[[  0  65  33  81   0]
 [ 16   0  76 -58  13]
 [ 18   0   0  10  61]
 [ 14 -38   0 -32  29]
 [  0 -13  66 -48   8]
 [ 29   9  19   0  15]
 [ 23  18  43  17   0]
 [ 12 -63   1   5  36]
 [ 14  18   0 -46  -6]
 [ 13 -30  58 -52  26]
 [  6 -51  10   2  19]]
|
[[ 0 33  0]
 [16 76 13]
 [18  0 61]
 [14  0 29]
 [ 0 66  8]
 [29 19 15]
 [23 43  0]
 [12  1 36]
 [14  0 -6]
 [13 58 26]
 [ 6 10 19]]

[[ 40  25 -76 -54   3  15   0  -2 -27 -10   6  14  -6 -15  50]
 [ 21 -33 -76   0 -14   7 -38   0 -64  -1  62 -13  42   5 -42]]
|
[[ 40 -76   3   0 -27   6  -6  50]
 [ 21 -76 -14 -38 -64  62  42 -42]]

[[ 17  -4 -12  33  -5   1   1 -11  -8  -1]
 [ 35 -39 -17  53 -36 -13 -33 -14 -27   3]
 [-18  27 -18  -8  24  14   8  -6  -7   3]
 [-19  42 -25 -26  33  45   7   0 -13  19]
 [ 53 -59 -21  56 -48   6 -58 -12 -33  14]
 [ 50 -61 -43  67 -41  20 -70  -7 -35  39]
 [ -9  21  -6 -14   8  19  13  -9 -21  16]]
|
[[ 17 -12  -5   1  -8]
 [ 35 -17 -36 -33 -27]
 [-18 -18  24   8  -7]
 [-19 -25  33   7 -13]
 [ 53 -21 -48 -58 -33]
 [ 50 -43 -41 -70 -35]
 [ -9  -6   8  13 -21]]

[[ 25  21  27 -26 -30  24 -20 -29  -2   7   9  63]
 [-14  17  19  -8 -31   3 -15  -4  -7  -8  -5  23]
 [-55  -1  60  -4 -39   3   4 -37  14  -3 -19   7]]
|
[[ 25  27 -30 -20  -2   9]
 [-14  19 -31 -15  -7  -5]
 [-55  60 -39   4  14 -19]]

[[ 18 -33 -27  30  16  13 -48 -30  74  27 -19 -12 -30 -17]
 [ 14  -4 -52  17  14 -26 -46  -8  13 -54  20 -16  -8 -27]
 [-37  -7  23   0  12 -10  28  19 -16  33 -40   9  19  45]
 [  7 -11 -62  19  19 -13 -52   1  15 -33  16 -15   1 -25]
 [  5  77 -30  -7  -9 -16  -6   5 -60 -84  70  -2   5  -2]
 [ 23   1 -38  20   8 -14 -30 -29  10 -66  54 -38 -29 -31]]
|
[[ 18 -27  16 -48  74 -19 -30]
 [ 14 -52  14 -46  13  20  -8]
 [-37  23  12  28 -16 -40  19]
 [  7 -62  19 -52  15  16   1]
 [  5 -30  -9  -6 -60  70   5]
 [ 23 -38   8 -30  10  54 -29]]

[[-42 -12  33 -39]
 [ -3  31 -53 -45]
 [-70 -12   3 -28]
 [-13 -28 -19  22]
 [ 35 -41 -79  60]
 [-33   4  50 -14]
 [  9 -12 -14  32]
 [-47 -35 -27 -28]
 [  1 -35 -26  19]
 [-22 -50  19  -8]
 [ 27 -71  69  52]
 [ 28  24  27  -9]]
|
[[-42  33]
 [ -3 -53]
 [-70   3]
 [-13 -19]
 [ 35 -79]
 [-33  50]
 [  9 -14]
 [-47 -27]
 [  1 -26]
 [-22  19]
 [ 27  69]
 [ 28  27]]

[[ 29 -33 -56  15 -27 -19 -80 -37 -47  -8  15]
 [ 15 -68 -42  50 -79  14 -59 -23 -78  64  21]
 [ 16 -44  82  45 -76 -17  16  26  57  41 -25]]
|
[[ 29 -56 -27 -80 -47  15]
 [ 15 -42 -79 -59 -78  21]
 [ 16  82 -76  16  57 -25]]

[[ -3  42  31 -30  32  -5 -36]
 [-32  14 -19 -28  13   9 -35]
 [ 16  18  16 -32 -68  66   8]
 [-10  16  11  21  63 -12  36]
 [ 19 -11 -18  28 -22  -2  -5]
 [ 22  17  31  27  55  -8  41]
 [-12  27   6  37  -5   2 -29]
 [ 27  -8  12  36   1  -8 -12]
 [ 13  -9 -64 -13  32 -21  -7]]
|
[[ -3  31  32 -36]
 [-32 -19  13 -35]
 [ 16  16 -68   8]
 [-10  11  63  36]
 [ 19 -18 -22  -5]
 [ 22  31  55  41]
 [-12   6  -5 -29]
 [ 27  12   1 -12]
 [ 13 -64  32  -7]]
